In the data rows, 128 means zero.
Each row has a hidden score. How much does it go up from the first row of each pair to the second? 10 means little or no change, 20 a big rise and 0 a big fall. The score is a weighted sum of the row's numbers plus the product of two more (or one squared), each taken from its middle value.
[153 130 148 137 145 147 130 137 141 141 127 147 144 140 150 138]
[146 132 141 133 133 133 141 135 121 136 150 134 121 126 136 154]: 10
[122 167 154 111 110 140  65 107 121 118 156 104 146 118 143  87]
[121 130 138 142 135 134 135 147 140 145 142 158 146 148 139 127]: 10
[140  93 152 122 178 141 124  89 131 124  61 118 115  92 123 118]
[156 119 151 128 122 136 121 132 120 143 126 144 156 151 146 127]: 9
[104 146 127 139  98 152 119 115  95 141 167 128 155 131 140  56]
[157 137 143 105 119 139 110  82 112 163 109  90 157 159 102  91]: 10
[131 125 137 134 139 133 134 138 106 160 142 149 150 153 134 128]
[124 128 143 152 162 132 156 152 145 139 134 147 128 137 140 153]: 12
[128 138 142 150 141 138 143 136 135 154 156 155 140 143 134 120]
[141 141 142 145 123 144 122 133 138 162 157 128 149 145 127 112]: 10
[130 152 149 123 119 142  94 123 117 146 153 125 153 147 131 111]
[143 131 144 135 135 139 137 149 128 125 132 143 137 140 140 139]: 8
[134 124 143 112 110 138 126 115 111 130 165 137 154 143 144 117]
[137 121 141 121 129 131 122 127 122 131 149 141 151 147 144 116]: 8
[134 164 146 135 133 152 123 152 141 140 149 136 138 143 139 138]
[143 119 142 153 139 143 140 143 141 148 131 138 152 143 137 139]: 8
[156 133 156 141 155 149 145 141 154 132 106 137 122 127 138 156]
[136 139 127 139 136 124 157 155 135 134 146 144 125 134 140 169]: 8
[125 151 136 148 161 136 157 152 144 146 130 135 127 146 131 132]
[146 133 129 130 160 141 123 159 158 133 102 127 129 136 141 136]: 12
[130 152 133 137 144 156 132 144 117 158 144 132 137 149 134 143]
[128 110 117 129 112 134 119 148  86 164 135 144 137 157 114 134]: 9
[146 114 146 119 122 132 143 129 111 141 136 155 148 148 127 141]
[160 119 137 119 149 138 140 130 115 135 132 147 146 149 138 135]: 8
[162 120 145 137 145 135 147 141 149 120 110 149 131 126 155 161]
[112 152 117 147 136 129 139 164 122 148 158 144 132 129 122 136]: 10
[140 131 143 141 122 141 148 143 129 135 152 150 151 143 145 125]
[ 52 175  96  93  68  82  79  61 139  49 120  18  33  26 103 112]: 14
[151 107 138 134 143 133 160 133 147 125 121 152 120 126 150 149]
[182   0 112  77 153  77 154  60  88  46   0 135  63  93  80 167]: 9
[118 172 138 130 115 123 102 107 123 120 169  94 117 102 132 136]
[  0  50  69  65 182 101  44   0  50  27   7   4   6   3  34   0]: 18
[ 65 189  91  82  78  92  88  75 121  50 126  29  39  32  93 111]
[ 65 147 140 131 129  98  76 117 165  42 151 128  64  39 158 164]: 18
[ 90  92  89 138 126  97 129 140 145  72 110 146  63  66 125 172]
[129 132 134 147 151 123 155 153 139 133 119 154 132 141 137 152]: 7
[112  70  88 125 117 108 124 144  71 144  90 157 148 163  91  94]
[ 90 149 150 113 111 110  75  73  96 144 180 106 160 124 128  85]: 17
[ 97  73 120 126 130  97  90 134 103 145 106 165 170 163 109  96]
[ 70 182 115  84  93  95  69 100 135  65 126  42  71  57 105 111]: 16
[137 124 127 147 145 127 172 142 147 116 116 146 117 113 149 148]
[137 129 136 150 156 139 162 156 151 134 127 142 137 139 142 138]: 12
[103 166 130 127 119 128 122 105 150 112 144  76  99  87 128 123]
[100 186 127 108 108 118  85 108 145  92 146  80 101  89 126 124]: 10
[163 131 124 133 134 143 168 124 146 107 108 120 100 111 126 164]
[156 119 128 149 149 150 162 140 145 140 123 130 125 127 129 152]: 10
[ 22  98 109 100 179 113  75   0  80  58  60  34  49   2  63   0]
[145  77 126 116 160 108 151 126 119  96  45 139 105 117 105 167]: 5
[116 118 137 125 130 130 121 143 117 147 136 154 161 153 143 112]
[122 144 129 137 142 141 152 157 151 104 126 121  93 118 137 151]: 15
[152 154 154 132 124 144 111 119 122 138 156 125 144 138 149 127]
[117 149 147 140 134 128 120 144 150 141 152 133 153 134 153 114]: 11
[160 136 146 140 143 145 138 145 157 142 128 139 135 137 155 150]
[ 87 178 122 130 139 115 126 143 150 108 147 105  97 100 131 142]: 13
[144 107 141 135 145 130 158 137 151 116 124 140 127 124 139 164]
[ 76 171 131 108 115 106  98 105 137  95 163 100 109  90 132 133]: 12
[153 119 133 150 127 149 140 150 149 154 135 138 147 149 139 139]
[173  75 138 127 152 131 136 109 139 112  90 145 139 129 142 146]: 11
[105 107 112 140 133 120 113 172 148 107 137 152 122 115 151 145]
[133 117 115 125 126 121 152 167 100 140 144 146 112 141 124 161]: 10
[152 127 122 151 139 149 152 150 131 156 143 132 132 147 127 132]
[148 152 143 135 127 142 112 141 137 144 143 138 149 145 141 127]: 10
[125  86  56  63  19  62 141 121  97  35  53  97  43 100  70 192]
[105 121 141 116 129  84  96 111 136 163 122 141 172 151 136 126]: 10
[139 139 126 127 121 139 113 129  98 155 142 138 153 156 122 127]
[139 133 122 151 146 136 155 159 143 139 130 153 136 142 140 147]: 10
[131 131 148 137 158 131 151 152 167 132 128 151 126 134 140 148]
[152 119 131 142 142 146 161 138 160 136 125 136 137 134 136 153]: 8
[163 124 153 147 149 147 130 134 149 134 111 148 137 138 141 153]
[151 142 143 131 141 147 138 134 150 142 130 140 146 135 147 155]: 9
[123 147 133 135 122 138 128 167 110 148 159 141 146 143 135 122]
[127 157 126 142 128 135 145 127 150 122 154 111 118 105 132 139]: 9
[140 139 120 149 143 151 145 149 148 155 147 133 141 138 140 130]
[ 46 155  77 114  48 116  66 111 106 135 180  83 137 110  98  25]: 12
[135 126 149 139 127 140 143 156 122 143 145 152 150 136 158 135]
[159 116 133 151 138 155 141 137 133 152 134 147 160 156 147 125]: 10
[148 123 144 146 158 138 153 132 145 133 119 144 127 131 151 142]
[158 123 140 126  95 157 121 120 110 155 157 141 164 151 127 116]: 14
[151 122 139 131 141 124 156 146 150 122 124 155 122 131 141 160]
[ 54   0   2  49  48  42  57  99   0 106   9 137 113 178   1   9]: 19
[125 162 132 138 140 140 141 136 150 136 155 111 118 119 133 150]
[145 135 139 152 143 137 141 158 135 130 140 153 144 150 141 138]: 8
[157 122 144 137 153 145 146 132 158 127 110 147 135 136 144 154]
[ 84  67 102 101 145  74  69 108  73 156  82 135 158 164  81  71]: 9
[129 144 131 122 137 119 154 123 149 108 140 123 100 108 132 174]
[157 136 145 144 141 146 150 146 128 144 129 133 135 143 124 150]: 7
[138 121 147 145 150 131 154 144 146 136 122 140 141 139 143 143]
[163 130 143 135 145 143 135 136 152 134 118 146 134 137 153 143]: 11
[151 120 133 147 140 155 146 136 141 158 137 137 147 136 142 133]
[126  41  76 107 111 116 132 130  57 133  70 164 129 164  87 101]: 8
[ 88 165 153 105  87 112  77  84 107 122 180  88 139 104 125  77]
[167 132 139 127 130 151 171 111 154 116 115 136 115 116 147 149]: 9
[150 120 130 158 145 147 159 148 140 155 142 136 135 138 139 147]
[139 124 142 150 141 129 152 143 140 134 136 150 144 138 154 141]: 9
[124 169 149 117 109 140  88  93 119 130 166 101 136 117 135 102]
[167  81 138 116 150 122 146 108 129 116  63 147 111 125 132 163]: 6
[ 46 189  90  58  58  73  50  38  96  51 136  21  38  35  91  94]
[159 136 146 128 159 149 135 134 145 142 122 133 142 148 141 139]: 8
[138 107 130 128 143 124 167 139 130 127 117 157 129 139 126 149]
[133 131 134 119 113 145  91 129 103 153 142 134 162 157 125  94]: 11
[145 132 145 126 133 145 112 124 113 145 143 141 159 146 145 120]
[157 126 150 141 145 149 141 130 151 134 121 148 135 139 147 150]: 13
[157 106 127 131 144 127 167 136 140 128 104 154 120 133 139 157]
[ 45 172  82  71  89  75 100 102 128  43 126  41  24  27  85 145]: 15
[162 139 164 139 165 153 130 127 153 126 133 137 135 121 148 142]
[157 163 149 134  92 158 136 124 140  91 154 117 111  97 150 149]: 12
[136 141 136 140 120 136 117 137  97 152 140 139 139 151 133 133]
[166 129 149 142 140 149 133 131 138 146 122 135 140 147 144 147]: 12
[133 135 135 137 138 134 118 135 139 140 147 143 159 148 141  98]
[139 130 140 148 150 128 157 137 155 144 121 152 131 133 142 141]: 10
[126 139 135 121 111 143 107 135 101 142 148 127 151 152 126 115]
[141 137 148 145 134 147 141 121 140 158 156 130 153 138 133 133]: 13
[134 127 145 124 129 122 123 127 134 129 141 135 154 134 142 118]
[119 152 135 150 142 136 140 159 136 145 151 145 132 139 136 149]: 11
[126 151 111 142 159 144 157 159 158 118 106 127 108 117 127 138]
[135 116 119 148 123 146 140 143 110 171 150 130 150 155 114 133]: 5
[142  84 114 117 130 122 150 137 111 138  98 161 127 152 126 131]
[141 107 133 148 146 147 158 139 144 130 116 154 127 130 134 146]: 10
[123 167 139 122 124 136 128 108 169 117 150  84 109  82 136 129]
[153 123 146 137 155 146 142 145 151 128 114 145 128 137 147 156]: 9
[133 162 160 129 125 142  97 130 144 134 149 121 151 137 145 122]
[142 131 142 116 137 140 130 135 143 131 135 145 150 141 137 118]: 9
[117 159 131 141 147 123 155 150 149 125 137 129 115 117 133 160]
[117 120 148 122 133  97 104 120 137 148 120 143 162 143 130 122]: 9
[ 98 175 122 136 137 116 137 137 147 107 141 110  90  93 140 153]
[136 161 143 132 124 145 108 120 125 143 147 117 138 137 143 122]: 9
[162 120 137 153 150 148 149 138 155 143 123 131 141 131 140 141]
[126 151 135 144 138 143 147 148 146 136 150 139 133 134 137 141]: 12
[129 164 141 136 131 143 109 147 136 146 156 126 134 144 133 139]
[124 125 131 136 161 105 161 128 153 127 111 136 123 127 129 159]: 7
[150  96 113 157 149 147 148 157 143 153 112 145 154 153 139 139]
[122 135 134 135 163 122 133 171 153 132 121 138 126 131 134 142]: 18
[120 152 149 140 142 134 146 146 148 125 140 136 125 121 143 140]
[125 105 137 146 151 123 128 138 145 144 118 155 155 143 144 133]: 8
[130  61  87 115 121 131 106 142  81 153  93 139 146 165  97  91]
[134 146 142 137 167 117 137 119 159 127 105 122 117 120 143 162]: 9
[143  93 130 119 128 119 125 128 107 128 121 162 147 144 130 127]
[133  91 119 127  90 133 116 164  93 127 131 171 156 151 128  96]: 10
[116  74 111 126 128 100 145 167 135  88 114 184 100 112 132 159]
[160 121 134 152 147 151 154 144 143 159 142 140 144 146 137 131]: 10
[ 51 172 102 122  74 104  98 133 131 130 168 107 133 115 127  69]
[140 137 134 143 144 157 127 148 152 154 141 122 145 145 130 114]: 7
[163 129 142 147 145 148 133 134 127 144 132 147 138 145 145 145]
[141 150 137 136 148 147 121 152 143 141 142 136 143 140 143 145]: 11
[110 150 107 146 130 138 151 160 132 137 133 127 106 122 122 155]
[133 125 131 145 148 134 166 145 142 121 120 145 127 129 143 152]: 8
[141 123 139 134 150 127 155 128 151 130 127 142 119 125 145 153]
[144 158 134 137 153 158 117 150 143 138 127 118 138 145 140 126]: 12
[140 119 139 145 154 128 158 139 147 131 119 153 132 128 148 159]
[141 131 144 120 120 149  85 123 118 137 130 131 168 147 142  96]: 11
[118 108 121 134 119 116 117 143 106 155 136 156 152 164 120 103]
[142 121 145 131 138 133 157 134 140 122 135 145 126 129 153 154]: 11
[108 149 142 142 148 122 121 160 154 129 142 139 139 142 139 120]
[ 35 182  93  67  55  68  48  40  90  50 142  15  31  29  76 105]: 9
[158  81 110 119 105 142 124 144  82 134  92 158 150 157 115 102]
[145  99 134 144 139 181 122 155 111 119 120 156 141 133 144  85]: 14
[160 120 142 129 139 143 131 146 133 145 114 152 149 149 135 143]
[116 144 143 138 163 142 148 133 144 122 134 138 105 108 141 121]: 15
[110 121 135 118 114 128 100 112  93 148 147 137 176 159 125  89]
[139 120 124 138 125 129 147 141 105 144 151 154 125 133 132 152]: 9
[125 136 145 102 107 127 103 114 110 145 123 115 167 156 123  77]
[150 127 142 131 134 128 149 132 137 134 134 151 132 134 144 146]: 7
[143  97 127 109  98 109 109 116 101 136 121 141 150 146 124 108]
[121  61  96 110 122 122 113 149  97 143  86 155 153 167  87  92]: 12
[ 15 188  83  40  40  54  20  25  95  13 110   0  12   5  73  78]
[140 149 138 122 123 137  95 135 122 148 149 130 160 146 133 109]: 5
[145  67 149 116 171 132 101  95  87 160  71 142 158 136 114  82]
[146 131 145 154 146 152 137 134 156 146 141 129 142 131 145 139]: 14
[148 137 144 138 151 144 126 145 136 132 122 141 141 147 147 150]
[140 146 134 130 145 128 152 134 155 119 144 132 119 119 144 163]: 11
[ 82 167 118  88  94  96 116  72 132  65 152  74  64  54 115 128]
[147 159 141 137 134 153 130 139 140 141 141 132 132 130 143 150]: 7
[172  77 125 126 102 150 133 145 103 108  91 159 138 141 125 116]
[144 125 134 149 143 131 153 143 151 129 123 154 135 137 143 139]: 11
[ 25 125  62  83 185  13 128   0 182  68  23   0   0  13  68 125]
[133 128 127 138 138 123 159 154 145 124 113 141 118 137 140 160]: 4
[115 158 136 125 107 136 122 101 124 144 175  99 140 121 127 117]
[152 138 145 134 149 137 140 149 140 130 112 141 128 142 138 158]: 7
[153 124 136 139 152 145 151 131 161 149 138 125 133 125 154 150]
[163 125 147 133 150 145 141 128 142 133 119 143 140 142 142 137]: 9
[135 150 120 141 153 128 169 158 134 132 124 121 107 132 111 151]
[132  67  95  98  77 136  73 168  65 100  97 155 145 146 101  68]: 8
[116 162 137 147 139 119 147 148 148 126 154 126 124 126 140 142]
[195  12  91  84  88 101 153  96  73  28   0 130  63  99  96 159]: 5
[155 127 132 148 154 146 161 138 162 141 126 136 134 136 144 151]
[108 120 153 139 170 142 153  56 110 124 134 127 109  66 131  75]: 10
[ 28 172  49  65   0  63  80  74  97   2 139  32  12  13  86  89]
[120  74 104 123 108 104 112 129  90 140  97 151 166 158 107  86]: 4
[126 126 126 143 123 142 134 148 117 155 166 132 147 154 128 123]
[148 115 131 143 119 131 166 104 112 135 157 149 130 137 143 152]: 15
[109 164 139 139 125 124 115 143 146 130 168 132 137 119 131 116]
[138 116  96 142  92 131 142 147 132 132 129 137 125 163 125 146]: 11
[113 168 132 138 125 132 130 130 127 141 164 126 129 127 135 134]
[164 110 140 138 163 134 151 123 152 122  92 146 126 125 142 161]: 9
[140 134 135 148 153 149 143 146 140 164 133 122 142 150 128 133]
[108 148 124 140 145 124 156 154 137 147 148 146 118 132 127 156]: 10
[163 118 134 153 145 149 146 134 133 153 131 137 156 142 141 128]
[152 122 148 145 146 156 127 149 145 139 116 150 133 137 136 154]: 15
[137 169 160 138 125 137 110  96 132 133 162 113 136 115 148 135]
[144 138 142 149 136 154 124 160 150 147 138 134 147 141 133 122]: 7
[117 166 150 114  85 124  75  92 114 127 170  84 127 109 135 101]
[117 148 149 117 113 122 104 122 133 117 155 120 133 114 136 117]: 9
[153 111 115 137 148 161 171 118 132  83  83 127  76 108 123 145]
[156 156 159 142 149 144 128 123 162 133 129 136 129 128 153 156]: 10
[149 143 137 142 135 154 120 134 136 148 159 120 142 140 143 131]
[116 148 126 142 151 121 139 164 157 133 125 142 127 134 131 147]: 11
[155 108 145 122 141 140 142 122 127 142 132 155 151 143 139 130]
[ 89 167 122  86  84  93  95  70 105  73 165  63  88  72 109 117]: 12
[ 83 153 114 111 152  53 124  33 166  80  65  47  40  51 120 170]
[115 161 145 117  98 132  92  99 123 137 178  86 151 123 136  92]: 11
[115 129 145 138 188 158 141  77 139 110  97 105 100  65 137  59]
[148 124 140 134 144 124 154 137 151 122 121 144 126 126 150 159]: 6
[146  87 111 139 131 133 139 138 109 161 113 150 154 158 113 127]
[145 123 106 153 133 156 183 121 148 103 108 115  79  93 130 147]: 13
[140 126 123 145 122 145 150 142 100 168 151 139 147 154 119 140]
[142 119 128 125 146 128 169 133 132 123 120 155 115 127 138 159]: 11
[166 104 137 130 140 126 158 143 147 115 116 151 134 134 131 150]
[111 136 139 136 164 118 117 156 160 145 135 147 151 144 126 120]: 14
[136 125 140 138 129 143 127 134 140 161 146 131 157 146 135 114]
[136 115 135 151 150 131 157 146 138 141 127 158 149 145 138 134]: 7
[148 130 150 144 161 136 144 148 145 145 115 136 130 137 141 162]
[181   3 114  79 146  87 158  66  98  46   0 141  67  97  90 171]: 11
[101 173 131 133 120 117 124 135 132 124 168 106 118 114 123 120]
[171 129 135 146  92 148 157 137 130 107 126 142 133 116 148 145]: 6
[ 73 174 109  92  77  99  69  53 109  77 161  33  80  58 101  96]
[142 112 123 149 122 150 138 131  90 170 157 136 147 157 111 108]: 5
